One turn or mirror swaps these rows in pairs. Which row does each one swap with?
The rows were stretched afterwards, more along some directions than others.
veni: .03  .08  .15  .07  -.04  .05  .07  .09  .11  -.13  .01  -.04  -.18  .21  .07  -.13  .03  .01  .16  -.08  -.07  -.08  -.08  -.02  -.04  .11  .10  .01  -.18
gidu: .10  .15  .20  .14  .01  .15  .04  .08  .32  .05  .06  -.04  .05  .10  -.04  .23  -.09  -.07  -.09  .14  -.28  -.06  .15  -.06  .03  .04  -.11  .19  .04
bozu: -.11  .11  .07  .02  -.03  .13  -.15  .19  -.18  .13  -.04  .05  -.12  .03  .01  -.20  .10  .30  .01  -.06  -.01  .00  -.08  .04  -.10  .02  .06  .05  -.20
sobed: -.01  -.01  .25  -.04  .04  .15  .00  .17  .12  -.12  -.05  -.13  -.08  .31  .02  -.07  .08  .01  .09  -.08  .05  .03  -.09  .02  -.05  .10  .15  .16  -.20
Litam: .26  .16  .02  .29  -.10  .26  -.04  -.19  .15  .03  .02  -.09  -.08  .25  .00  -.18  .14  .01  .11  .12  -.20  -.09  .00  -.17  .08  .24  .14  .03  -.17
sovun: .31  .06  -.05  .35  -.06  .30  -.01  -.17  .21  .04  .02  -.01  -.14  .25  -.01  -.26  .21  .02  .19  .06  -.29  -.11  -.02  -.21  .10  .26  .14  .04  -.26
Fevab: -.10  .24  .23  .23  .00  .17  -.15  .12  -.22  .08  -.08  -.03  -.33  .05  .13  -.41  .19  .22  .07  .16  -.13  -.15  .14  -.37  .05  .15  .03  .06  -.22
sebon: .08  .12  .15  .05  .12  .00  .05  .10  .07  -.16  -.16  -.07  .00  .19  .00  -.18  .10  -.04  .13  -.15  .11  .04  -.12  .23  -.01  .06  .16  -.05  -.25
pesu: -.20  .18  .09  .11  -.08  -.08  -.04  .22  -.03  -.09  -.17  -.13  -.20  .17  .11  .02  -.03  .21  -.02  .14  .16  .02  .15  -.12  -.05  .07  -.05  .40  .07
Gab: -.14  .20  .17  -.07  -.08  .23  .05  .12  .15  -.30  .06  -.20  -.11  .28  -.18  -.30  -.07  .07  -.04  .21  .05  -.10  .26  -.21  -.08  .15  .04  .18  -.07
Did: -.19  .20  .25  -.08  -.10  .06  -.04  .30  -.11  .04  .07  -.19  -.03  .16  -.15  -.24  -.07  .26  -.04  .29  .14  -.11  .16  -.17  -.11  .11  -.02  -.05  .11
Fefar: .02  .19  .01  .10  -.02  .07  -.16  .09  -.20  .09  -.12  .13  -.17  .06  .07  -.16  .05  .31  .02  -.12  .00  .03  -.06  .02  -.14  .06  .07  -.04  -.20
rulol: -.12  .25  .03  .26  .21  .05  -.18  .17  -.08  .08  -.19  .09  .04  -.20  .04  -.30  .09  .02  -.03  -.12  -.12  .00  -.22  .15  .05  -.15  .04  -.17  -.04
Kuger: -.02  .32  -.27  .14  .08  .14  -.08  -.13  -.09  -.11  -.08  .09  -.16  .14  -.12  -.39  .01  .14  .01  .12  .24  -.10  .16  -.11  -.02  .06  .24  -.12  -.36
suma: -.15  .34  .11  .16  -.19  .02  -.04  .24  .12  -.08  -.09  -.14  -.28  .18  .02  -.10  -.09  .16  .00  .25  .01  -.13  .30  -.15  .05  .12  -.01  .35  -.06
nosib: -.16  .34  .17  .14  -.11  .01  -.04  .24  .03  -.16  -.15  -.17  -.30  .13  .03  -.09  -.09  .14  .01  .21  .11  -.09  .29  -.10  -.03  .12  -.05  .35  .00
Vog: -.07  .16  .03  -.12  .18  .02  -.01  .08  .00  .12  -.13  .09  .08  .16  .11  -.09  .06  .04  .02  -.09  .12  .16  .00  -.04  -.07  -.04  .04  .10  -.10
kubo: -.01  .21  -.17  .10  .15  .13  -.18  -.08  -.09  .01  -.11  .03  -.09  .05  -.01  -.29  .05  .23  .01  .07  .17  -.07  .12  -.07  -.09  -.02  .16  -.03  -.35
rar: .18  .10  .00  .27  -.13  .24  -.03  -.17  .15  .04  .05  -.04  -.16  .20  -.04  -.29  .26  .01  .16  .12  -.20  -.13  -.05  -.19  .03  .21  .15  -.01  -.19
bibe: .01  .11  .24  .14  -.07  .22  -.01  .12  .27  .08  .08  -.10  .08  .21  -.01  .17  .12  -.08  -.14  .13  -.22  -.08  .01  -.12  .08  .09  -.02  .24  .06
kimal: -.10  .17  .18  -.13  -.06  .20  .08  .11  .07  -.28  .02  -.26  -.09  .24  -.16  -.27  -.19  .13  -.01  .15  .03  -.03  .31  -.17  -.08  .15  .03  .13  -.01
sedul: .07  .21  .15  .02  .12  .03  .07  .10  .18  -.24  -.12  .01  -.05  .17  -.01  -.11  -.01  .00  .05  -.07  .08  .09  -.17  .14  .02  .06  .18  .05  -.26
Liton: -.03  .19  .22  .00  .02  .27  .10  .12  .07  -.31  -.05  -.11  -.16  .24  -.10  -.36  -.10  .20  .07  .08  .07  -.19  .17  -.25  -.06  .23  .06  .15  -.08
lupa: .01  .38  -.13  .13  .09  .08  -.07  -.07  .03  -.08  -.16  .08  -.14  .09  -.11  -.28  -.11  .27  .02  .13  .19  -.10  .19  -.09  -.11  .01  .20  -.02  -.32
Kep: .19  .09  .03  .23  -.10  .08  -.22  .14  .01  .37  .10  -.20  -.12  -.04  .08  -.17  .08  -.03  -.16  .25  -.06  .04  .08  -.07  .05  -.14  -.05  .01  -.23
Ret: .13  .22  .13  .18  -.12  .09  -.19  .20  -.02  .26  -.07  -.02  -.24  -.09  .19  -.08  .12  .09  -.11  .21  -.05  -.10  .11  -.10  .03  -.12  .01  .06  -.10
lezan: .09  .16  -.10  -.02  .12  .11  .07  .05  .13  .05  -.05  .11  -.06  .16  .10  -.03  -.07  -.09  .08  -.03  .05  .02  .03  -.06  -.01  .04  -.06  .04  -.10
pazu: -.04  -.03  .13  .06  -.01  .13  -.12  .14  -.31  .24  -.10  .01  -.11  .15  .12  -.16  .21  .38  .09  -.09  .07  .04  -.17  -.12  -.17  .15  .08  .11  -.21
Venul: .08  .20  .19  .23  -.08  .26  -.07  .17  .24  .10  .08  -.05  .04  .22  .02  .16  .02  -.03  -.15  .24  -.16  -.16  .18  -.06  .04  .08  -.09  .16  -.05
nebi: -.06  -.04  .13  .09  .14  .28  .22  .03  -.07  .15  -.15  -.10  .02  .18  .11  -.01  .21  .08  .12  -.18  -.24  -.09  -.15  -.20  .08  .05  .04  .27  .16
Nofet: -.11  -.14  .32  -.17  .09  .10  -.20  .06  -.30  .17  -.19  -.09  .06  -.01  .14  -.19  .10  .14  -.04  -.12  .07  .11  -.07  -.01  -.18  -.10  -.08  .07  -.08
zogu: .23  .17  .01  .29  -.08  .26  -.06  -.14  .14  .02  -.02  -.11  -.14  .15  -.07  -.31  .19  .00  .17  .15  -.17  -.16  -.07  -.06  .13  .18  .13  -.11  -.17
peba: -.12  .22  .13  .25  -.02  .13  -.19  .17  -.26  .03  .00  -.02  -.14  .04  .07  -.34  .17  .17  .02  .07  -.12  .00  .11  -.31  .00  .12  .03  .14  -.24
mamu: .02  .32  -.16  .10  .10  .10  -.15  -.06  -.06  -.02  -.20  .05  -.10  .03  -.01  -.32  -.01  .25  -.02  .12  .23  -.01  .11  -.09  -.07  -.02  .21  -.06  -.35
Vobam: -.03  .10  .26  -.03  -.04  .15  -.08  .35  -.02  .13  -.05  -.07  .13  .09  .14  -.16  .16  .09  -.02  .04  -.10  .11  .19  -.04  .06  -.13  .13  .28  -.19
roro: .00  .24  .11  -.03  -.01  .16  .05  .09  .19  -.33  .03  -.15  -.12  .28  -.19  -.36  -.14  .09  -.04  .21  .10  -.04  .21  -.19  -.03  .13  .07  .16  -.15
Dogu: .23  .11  .04  .36  -.20  .33  -.08  -.14  .16  .08  .06  -.08  -.20  .26  .05  -.19  .22  -.05  .17  .12  -.23  -.14  .10  -.23  .08  .18  .10  .03  -.20
zufi: -.08  -.02  .03  .02  .04  -.01  -.10  .16  -.25  .16  -.10  .02  .03  .09  -.01  -.06  .10  .35  .02  -.10  .06  .16  -.19  .08  -.15  .09  .11  .05  -.06
bam: .23  .12  -.04  .30  -.11  .24  -.05  -.20  .18  .05  .06  -.08  -.13  .18  -.08  -.20  .21  -.02  .16  .13  -.17  -.16  -.01  -.16  .09  .16  .08  .00  -.13
diru: -.07  .17  .08  .24  .16  .13  -.16  .13  -.07  .03  -.09  .11  -.04  -.14  .07  -.24  .13  -.09  .04  -.09  -.17  -.17  -.16  .11  .10  -.04  -.06  -.22  -.04
Futu: -.01  .12  .04  -.17  .16  .01  -.03  .15  .06  .05  -.15  .19  .08  .13  .12  .00  -.08  .07  -.02  -.05  .16  .14  -.04  -.02  -.10  .00  -.01  .17  -.05
sasa: -.14  .21  .13  .21  .19  .07  -.12  .22  -.07  .01  -.19  .17  .03  -.11  .12  -.15  .10  -.04  -.04  -.10  -.10  -.05  -.20  .11  -.01  -.07  -.04  -.03  .00
mula: .06  .09  .11  .02  .00  .07  -.02  .32  -.04  .19  -.11  .02  .15  .04  .11  -.15  .12  .07  -.06  -.02  -.02  .11  .04  .01  .11  -.09  .10  .24  -.15
Dofe: -.16  .30  -.08  .17  .04  .05  -.18  .02  -.16  -.03  -.12  -.03  -.20  .10  -.04  -.34  -.04  .38  .02  .18  .18  -.08  .24  -.17  -.14  .01  .11  .03  -.31
mit: -.13  .25  .13  .17  -.19  .06  -.09  .23  .05  -.02  -.08  -.16  -.36  .23  .08  -.09  -.09  .20  .03  .28  .03  -.14  .32  -.24  -.02  .12  -.05  .39  -.04
Losil: .02  .31  -.19  .17  .07  .16  -.16  -.08  -.03  .01  -.13  .01  -.15  .14  -.06  -.39  -.03  .22  .05  .20  .15  -.08  .16  -.16  -.09  .04  .19  -.10  -.45
bina: .21  .14  -.01  .30  -.15  .29  -.13  -.20  .09  .08  .02  -.11  -.19  .22  -.06  -.31  .23  -.01  .17  .08  -.13  -.12  .03  -.16  .10  .11  .07  -.07  -.19
rir: -.01  .03  .15  -.03  -.02  .14  -.11  .29  -.12  .24  -.07  .01  .19  .03  .18  -.14  .18  .08  -.08  -.06  -.05  .21  .04  -.05  .05  -.14  .14  .22  -.18
vul: .09  .13  -.09  -.05  .14  .06  .06  .03  .14  .10  -.04  .22  .05  .18  .01  .01  -.03  -.01  .04  -.03  .11  .07  -.11  -.06  -.06  .08  .02  .07  -.04
zat: -.08  .06  .01  .17  .18  .15  .09  .11  -.05  .09  -.17  -.01  -.03  .01  -.01  -.13  .14  .04  .12  -.15  -.16  -.01  -.19  -.13  .01  -.01  .12  .22  -.01
Buzim: -.14  .05  .04  .00  -.06  .09  -.16  .17  -.18  .12  -.07  -.02  -.17  .01  -.09  -.34  .06  .33  .13  -.13  -.03  -.02  -.04  .03  -.08  .01  .06  -.14  -.12
fivit: .01  .16  .17  .10  -.09  .18  -.05  .15  .27  .05  .16  -.11  .04  .09  -.03  .21  -.03  -.13  -.14  .18  -.14  -.09  .22  .05  -.02  -.09  -.14  .14  .05
Rilu: -.01  .25  .20  .02  .10  .04  -.01  .08  .09  -.19  -.18  -.04  -.13  .11  -.06  -.33  -.03  .01  .14  -.11  .06  .00  -.10  .19  -.02  -.04  .17  -.06  -.30
napig: .00  .21  .02  -.10  -.07  .09  .01  -.05  .11  .20  -.03  -.08  -.08  .06  -.13  -.10  -.10  .13  .03  .16  .03  -.14  .19  -.18  -.04  -.03  .26  -.07  -.17
pafi: -.01  -.11  .13  -.13  .05  .06  -.22  -.01  -.26  .15  -.07  .00  .13  .05  .17  -.10  .09  -.03  -.13  -.08  .13  .11  -.08  .07  -.15  -.06  -.09  .02  -.15
Givu: -.18  .20  .18  -.18  -.10  .08  .08  .19  .02  .02  .02  -.19  -.06  .15  -.25  -.23  -.08  .27  -.07  .26  -.01  -.08  .08  -.26  -.09  .11  -.03  .06  .12
buf: -.12  .14  .14  -.07  .04  .14  -.15  .19  -.20  .13  -.10  -.04  -.01  .07  -.02  -.29  .06  .37  .12  -.15  .03  .12  -.03  .07  -.07  .01  .13  -.01  -.21
Marun: -.07  .11  .08  -.13  .05  .05  -.09  -.07  -.11  .13  -.09  -.17  -.07  -.02  -.01  -.16  .08  .11  .00  .14  .10  -.11  .07  -.09  -.05  -.07  .15  -.18  -.19
gatom: .25  .24  .08  .17  -.16  .14  -.13  .14  .20  .17  .02  -.12  -.19  -.08  .04  -.15  -.05  -.08  -.15  .23  -.11  -.09  .19  -.01  .13  -.12  .07  -.08  -.15
Kel: .28  .32  .07  .24  -.10  .02  -.22  .14  .27  .20  .01  -.07  -.01  -.09  -.05  -.19  -.07  -.01  -.25  .30  .05  .14  .10  .02  .05  -.15  .11  .01  -.34
Puga: -.05  .29  .24  .18  -.07  .04  -.08  .20  .13  -.06  -.19  -.15  -.29  .15  .04  -.11  -.01  .14  .05  .12  .09  -.08  .27  -.12  .00  .11  .00  .38  -.09
Zak: -.11  .18  -.04  -.07  .12  .00  -.07  .10  .03  .02  -.12  .12  -.10  .16  .08  -.10  -.05  .02  .01  .01  .13  .10  .03  -.09  -.07  .04  -.07  .11  -.10
kapef: .05  .13  .13  -.02  .03  .21  .15  .01  .18  -.20  .04  -.25  -.03  .24  -.20  -.39  -.01  .10  .11  .08  -.02  -.02  .10  -.16  -.02  .13  .20  .05  -.10
kegi: -.02  -.11  .24  -.12  -.01  .03  -.20  .03  -.29  .11  -.07  -.05  .03  .01  .17  -.05  .03  .01  -.14  -.04  .18  .07  .00  .01  -.16  -.02  -.13  .09  -.12
tupo: -.14  .05  .03  -.02  .04  -.02  -.10  .19  -.36  .14  -.07  -.02  -.04  .04  .03  -.13  .08  .39  .02  -.12  .11  .13  -.13  -.01  -.10  .01  .03  .06  -.05
Kup: .20  .20  -.06  .32  -.16  .31  -.10  -.18  .19  .07  .03  -.08  -.15  .23  -.12  -.34  .18  .04  .15  .18  -.17  -.11  .00  -.23  .10  .18  .19  -.02  -.31
suz: -.08  .17  .30  -.05  -.14  .10  -.03  .13  -.12  .01  .07  -.26  -.03  .21  -.15  -.18  -.09  .22  -.07  .29  .08  -.12  .10  -.21  -.13  .17  -.09  -.02  .10
gopaf: .00  -.07  .18  -.04  .00  .11  -.21  .01  -.22  .12  -.09  -.07  .00  .02  .02  -.17  .00  .03  -.12  .03  .06  .07  .03  .00  -.13  .05  -.11  .04  -.20
Giniz: -.14  .15  .03  .24  -.06  -.02  -.07  .21  -.07  -.09  -.11  -.15  -.31  .18  .14  -.05  .00  .10  .00  .14  .06  -.07  .20  -.10  -.01  .11  -.13  .34  .00
Kar: .00  .26  -.03  -.02  .02  -.01  -.07  -.02  -.04  .11  -.18  .00  .08  -.08  -.05  -.18  -.10  .07  -.07  .08  .15  -.03  .09  .01  -.05  -.10  .22  -.19  -.22
keku: .05  .10  .18  .08  .11  .08  .10  .04  .15  -.12  -.04  .02  -.12  .15  -.10  -.22  .09  -.02  .17  -.10  -.08  -.10  -.19  .02  -.01  .14  .20  -.01  -.26
vegi: -.06  .10  .15  -.01  .03  .03  .16  .02  .07  -.21  -.07  .03  -.15  .21  -.02  -.01  -.02  -.01  .10  -.14  .00  -.01  -.12  -.01  -.05  .15  .10  .07  -.03
Movad: -.08  .26  .15  .27  -.11  .02  -.06  .23  .05  -.01  -.16  -.12  -.24  .15  .08  -.01  -.03  .13  -.02  .15  .04  -.03  .21  -.13  -.03  .14  -.05  .39  .03
lep: .03  .13  .06  -.05  -.05  .08  .03  -.08  .02  .17  -.06  -.06  .05  .00  -.07  -.12  -.04  .09  .00  .03  -.02  -.14  .10  -.07  -.02  -.09  .24  -.19  -.10
miru: .07  -.20  .22  -.15  .09  .14  -.13  -.05  -.25  .17  -.18  -.07  .09  .07  .19  -.11  .16  .04  -.03  -.15  .05  .12  -.13  .03  -.15  -.01  -.08  .11  -.15
tinu: -.01  .15  -.03  -.09  .11  .07  .04  .08  .04  .02  -.11  .20  -.07  .22  .08  .01  -.06  .05  .07  .01  .13  .08  -.08  -.10  -.10  .09  -.04  .07  .00
vama: -.18  .15  .20  -.15  -.15  .19  -.02  .26  -.03  .01  .10  -.18  .00  .16  -.19  -.27  -.08  .15  -.01  .25  .01  -.13  .19  -.19  -.09  .09  -.04  -.05  .10
bot: -.02  .14  .18  -.05  -.07  .23  -.01  .07  .10  -.21  .11  -.29  -.10  .27  -.18  -.38  -.06  .11  .01  .20  .11  -.06  .23  -.18  -.05  .13  .09  .05  -.14
fenev: -.02  -.17  .25  -.15  .00  .10  -.16  .01  -.29  .19  -.10  -.06  .07  .05  .22  -.03  .09  .05  -.13  -.12  .07  .10  -.06  -.01  -.19  .03  -.06  .13  -.16
luku: -.07  .28  .09  .21  -.13  -.07  -.11  .19  .09  -.05  -.08  -.18  -.26  .13  -.01  -.13  -.03  .11  -.04  .26  .14  -.06  .23  -.15  .01  .11  -.03  .35  -.08

rir is swapped with -> sasa
Did is swapped with -> lep
peba is swapped with -> zat
Venul is swapped with -> gatom

